One vector is turned by the same rotation once a step. Each row is the vector after some number of steps, and that number follows the row.
The counts run from 0 to 331.
[ 94 149  88 167 119 152 142 157 143 137 154  73 138  89 166 159 118  63
 161 126 158 111 156 165 150 109 101 135 154 138  97 127 147 116 103 169
 157 152  96 132 154 145 102 136 103 143 150 108 151 125 134 164 103 115
 141 157 139 115 126 110 116 136  86 106 173 144 113 135 147 123 197  97
 177 157 117 128 138  91]
204
[106  77 117 145 113 155 119 162 105 164 108 133 159  88 103 124 125 173
 138 169 138  86 136 106 124 139  94 194  66 142 124 142 131 164 120 138
 125 116 118 137 129 140 149 137 116 153  97 125  88 184 178 173 139 136
 117 101 138 139 167 160 111 147 178  95 105 159  90 154 112 111 119 146
 132  96  78 112 142 149]
174
[131 171  96 177 140 146 112 141 123 182 153 143 119 106 119 168 164  95
 141  97 102 185 113 144 152 136  94 141 135 159 112 135 161 126 112 161
 142 141 131  57 145 103 137 135 125  94 190 132 169 152 119 117 128 159
 113 139 144 144 138 163 130 158 148 100 146  98 146 116 149 108  99  70
 157 117 143 147 144 107]
81
[138 178 114 176 135 138  90 125 139 155 150 144 108 114 144 149 173  80
 149  85  85 188 101 145 143 114 130 121 135 171 126 130 149  98  97 139
 121 115 141  55 107 106  88 148 134 117 149 117 154 155 120 115 114 141
 109 149 125 155 116 148 138 175 132 122 125 102 166 116 159 127  90  78
 156 123 145 142 117 100]
89
[ 82  95 134 140 129 146 144 128 125 133 143  99 118 123 107 123 106  75
  95 162 142  83 142 149 141 122  62 180 141 141 124 147 125 122 141 111
 154 119 145 126 149 132 184 128  97 136 137  92 137  99 123 113  99 111
 140 122 130  65 135 124  99 145 121  98 198 149 122 147 109 107 166 150
 165 118  68 120 157 137]
27
[ 96 156 110 159 113 144 135 162 191 108 151  74 118 135 185 120 101  85
 180 161 172 114 159 161 125  88 124 124 157 156 155 151 117 123 102 166
 133 146 119  99 120 117 113 134 102 109 126 126 169  96 141 138  92 108
 138 153 155 122 108 121  98 133  54 121 148 158 109 118 110 126 117 152
 151 111 138 152 146 113]
198
[ 94 103 112 144 126 178 111 159 141 148 125 109 146 114 132 120 113 154
 166 175 153 101 124 109 117 122  87 186  95 167 153 172 121 161 109 142
 115 110 116  86 119 137 150 140 113 112 103 147 142 167 175 161 106 129
 107 129 161 135 161 164 108 153 152  98  89 179  98 132  94 116  88 150
 137  77 101 135 154 152]
182
[ 94 113 106 149 125 181 112 164 130 154 131 115 139 100 124 127 108 148
 145 170 152 105 128 120 129 127  73 183  92 171 145 165 134 161 115 150
 114 114 109  87 136 140 153 139 104 128 116 137 139 181 170 165 117 133
 107 126 152 128 171 166 115 145 163  85 108 168 102 126 116 114 103 140
 157  85  94 130 146 144]
183
[145 176 128 163 127 125  92 128 168 132 143 134  98 147 157 140 166  82
 162  91 106 186 115 153 137 100 149 105 142 157 147 132 140  90 106 147
 125 134 146  63 100  88  93 147 138  95 155 134 164 116 112 100 122 118
 115 141 141 157  96 147 123 157 104 138 127 101 156 114 143 131  60 115
 131 110 159 153 130 122]
87
[150 180 122 130 118 104 117  80 132 143 118 113 114 182 138  88 136 107
 138 105  84 171 146 118 145 137 156  50 130 148 177 112 121 109 134 148
  96 132 161 122  84  99  93  97 148 104 109 153 162 106 115  95 127 146
 138 153 131 143 100 128 124 153 111 171 116 103 161  79 130 139  99 127
 137 137 174 152 110  90]
255
[160 159 135 123 100  76 126 102 135 135 107 127 139 159 139 106 130 134
 147 114  87 155 156 119 125 150 188  46 113 116 155 109 130 112 138 149
 110 154 144 144  91  97  84 103 166 124 112 135 128 112 128 114 149 151
 137 145 118 162  93 122 144 126 105 177 112  92 134  82 136 149  97 134
 106 161 180 153 112 108]
264
[134 164 114 154 130 125 113 151 172 141 142 114 107 150 139 146 148 126
 152 118 157 164 146 149 142 131 126 120 148 118 134 129 145 126 132 170
 144 190 131  86 143  98 161 120 128  62 186 161 170 104 103  94 136 127
 141 126 163 130 114 163 119 140 100 119 157  85 116 119 119  92  65 133
 105  89 184 139 166 146]
76
[147 115 123 139 165 157 102 117 117 171 131 128 109 147  94 184 169 103
  99 109 130 140 108 140 181 155  77 155 155 107  68  77 159 119 149 132
 147 160 134 142 159 127 154 126 115 110 164 163 148 135  76  97 124 107
 142  85 149 112 139 148 103 150 161 113 132 102 133 164 157  75 155 120
 115 128 138  99 150 138]
232
[ 84 105  97 156 119 153 146 120 107 163 131  87 134 116 120 120 134  53
 103 154 115  84 142 144 168 110  63 161 134 176 141 132 115 127 115 117
 122  97 142 141 131 132 131 115  96 145 112  98 135 133 128 149  89 113
 144 134 128  89 138 111  92 157 122 103 189 149 131 139 101 112 185 106
 178 126  68 108 147 101]
35
[110  76 151 136  86  84 134 145 137  99 102 135 158 131 138  90 128 152
 139 160 119  69 163 114  98 124 161 121  88 120 168 131 104 127 121 115
 130 119 154 177  89 117 110 133 149 169  75  87  65 117 169 137 136 117
 144 117  94 140 108 121 103 121 100 154 145 128  92 138 102 135 104 172
  88 113 111 122 140 148]
161
[104 132 123 135 112 157 141 175 161 120 128  77 111 124 147 104  83 128
 145 160 189  94 169 161 142 113  93 152 127 144 138 160 129 137 136 161
 134 153 112  97 153 136 179 124 104  98 132 130 150 111 149 146 121 107
 149 120 186  84 164 154 110 122 102  79 158 152  89 138 102 110 112 182
 164  88 109 132 150 144]
187
[107 138  76 172 133 159 109 138 143 159 159 115 147 104 153 185 168  80
 184 128 130 126 111 124 131 111 118 149 147 136  94 117 137 135  73 147
 139 124 109 147 131 118  55 162 116 160 128 127 137 162 123 159  97 112
 110 146 107 173 111 109 106 149  99 143 134 161 125 141 154 114 180  67
 122 161 127 130 141 100]
211
[157 171 155 150 114  99 110 133 162 104 134 132  97 144 167 133 157  76
 152  73 113 169 139 159 151 105 188  74 149 125 125  97 127  70 113 142
 127 143 145 107 101 117  85 136 143 128 146 121 141  94 112  98 126 104
 145 128 138 134  94 120 122 145  78 138 130  89 153 137 168 136  93 129
 142 132 162 133 109 113]
95
[ 97  74 144 130 149 153 128 141 136 123 148 125 123  98  90 150  82 114
  90 165 145  82 125 115 110 149  66 188 137 109  93 143 144 155 143 109
 181 129 112 127 158 143 187 159 117 146 149  98 118 127 136 119 120 116
 116 114 126  89 148 147 114 120 151  95 158 164 121 160 129 111 176 157
 131 122  72 113 162 159]
17
[159 112 189 118 108  75 114 136 153  99 113 176 121 126 122 119 110 184
 131 115 112 133 142  99  91 162 175 109  98  81 128 133 149 131 147 132
 142 161 133 109 114 108 153 136 176 125 150 114  88 113 153  88 165 148
 123 108 120 145 114 158 153 100 127 141 100  97 115 132 144 144  57 178
  77 117 152 141 123 172]
282
[107  98 122 120 117 150 133 119 127 130 134 112 152 103 134 133  85 125
 143 174 121  77 123  95 106 142 123 147 111 132 118 130 122 156  99 122
 125 102  95 173 122 160  79 150 125 198  74 107 103 167 169 172 102 125
 111 141 108 139 146 110 117 125 130 141  89 209 120 134 128 141 193 130
 142 164  95 130 117 117]
323
[106 118  81 147 104 141 125 135 126 159 109  82 158 164 156 121 165 114
 180 153 132 105 147 125 142 113 138 121 122 141 165 105 101 141  97 159
 110 135 127 179 100 113  68 103 104 136  75 166 127 143 123 170 107 113
 144 127 135 166 113 111  76 144 100 168 129 148  98 115  87 107 127 112
  81 114 149 130 151 120]
50
[115  90 160 113 125 123 115 140 171  84 138 138 142 114 142 130  68 154
 159 172 140  85 125  90  70 145 164 129 119  99 126 145 126 160 116 118
 147 117  99 145 105 135  98 163 148 166 100 109  98 133 168 126 114 125
 108 123 101 155 118 128 133  98 112 156  86 184 110 144 120 149 129 181
  94 137 133 147 130 155]
3
[112 100 158 114 112 126 130 126 169  83 124 106 132 135 165 108  72 112
 154 174 144  77 141 109 103 121 159 108 121 123 147 131 100 136 111 123
 119 115 109 166  90 147  87 146 132 174  60 105 110 112 160 147  96  95
 123 136 116 129 121 101 114 119  80 157 100 181 109 132 119 152 150 185
 123 152 113 135 114 126]
320
[122 129  82 135 110 131 147 145 112 174 105  81 161 124 132 144 158 139
 148 135 161 106 172 145 185 138 114 133 115 105 102  91 133 143 118 185
 135 176 117 197 157 131 117  93 101 127 128 155 123 153 115 170 139 123
 179 114 148 139 143 127  89 126 118 123 159 110  83 135 120  91 189 110
 112 144 137 104 153 108]
55
[154 156 123 130 107  85 124  95 124 148 114 145 147 149 134 107 137 137
 149 112  68 154 140  97 124 158 185  47 101 124 158 113 130 131 128 146
 107 134 148 140  87 104  67 113 172 141 100 130 119 134 140 116 154 159
 125 149 111 175 106 127 145 138 117 182  95 105 142  86 132 153  97 118
 106 156 176 159 106 101]
265
[146 118 157  96 151 140  94  76 126 139 132 166 114 156  81 128  84 148
  96 143  89 150  86  74 102 181 118 115 127 120 124 138 150 165 150 108
 114  94 123  98 111 127 143 141 164 123 114 141 152 145 131  80 115 156
  89 120 126 141 138 156 153 125 184 149  55 161 166 108 136 137 110 161
 127 148 135 154 121 139]
126
[ 88 143 105 149 122 164 114 157 168 126 147 101 115 133 164 110 103 122
 178 173 164 110 143 137 118  95 110 146 129 179 173 173 117 147  98 153
 112 117 121  76 111 114 125 150 105 106 111 140 160 128 163 142  94 122
 114 148 163 132 133 146  94 140 101 110 118 175 105 117  93 123  76 164
 139  79 123 153 150 140]
190
[111 125  92 151 107 132 156 139 119 151 113  60 139 139 140 122 147  95
 132 138 149  86 178 152 183 126 112 125 123 132 126  97 104 123 123 157
 129 155 132 201 134 133 107  98  98 148 105 128 122 127 119 173 114 106
 178 119 138 111 128 104  85 138  99 119 181 124 100 133 110 104 201 121
 140 142 112 105 149  98]
46
[ 88  72 142 125 148 156 104 123 149 136 151 151 134 122 110 147  92 130
 130 185 129  87  88  80  70 137  87 194 123 124 127 159 138 175 120  96
 148  98 111 117 132 128 140 167 135 148 114 110 122 158 150 113  99 122
  78 119 109 137 136 142 114 124 150 135 112 190 121 145 108 116 125 163
 100 106 102 144 152 164]
14
[ 89 121 105 145 128 175 129 165 126 162 134 102 130  95 123 122 100 147
 146 169 151  98 142 133 145 137  69 188  97 157 125 164 133 168 119 156
 127 125 111  93 149 146 173 136 103 123 125 133 140 169 169 167 126 138
 123 119 159 109 183 173 114 155 159  71 127 164 102 137 120 112 125 140
 176  98  88 119 147 133]
184
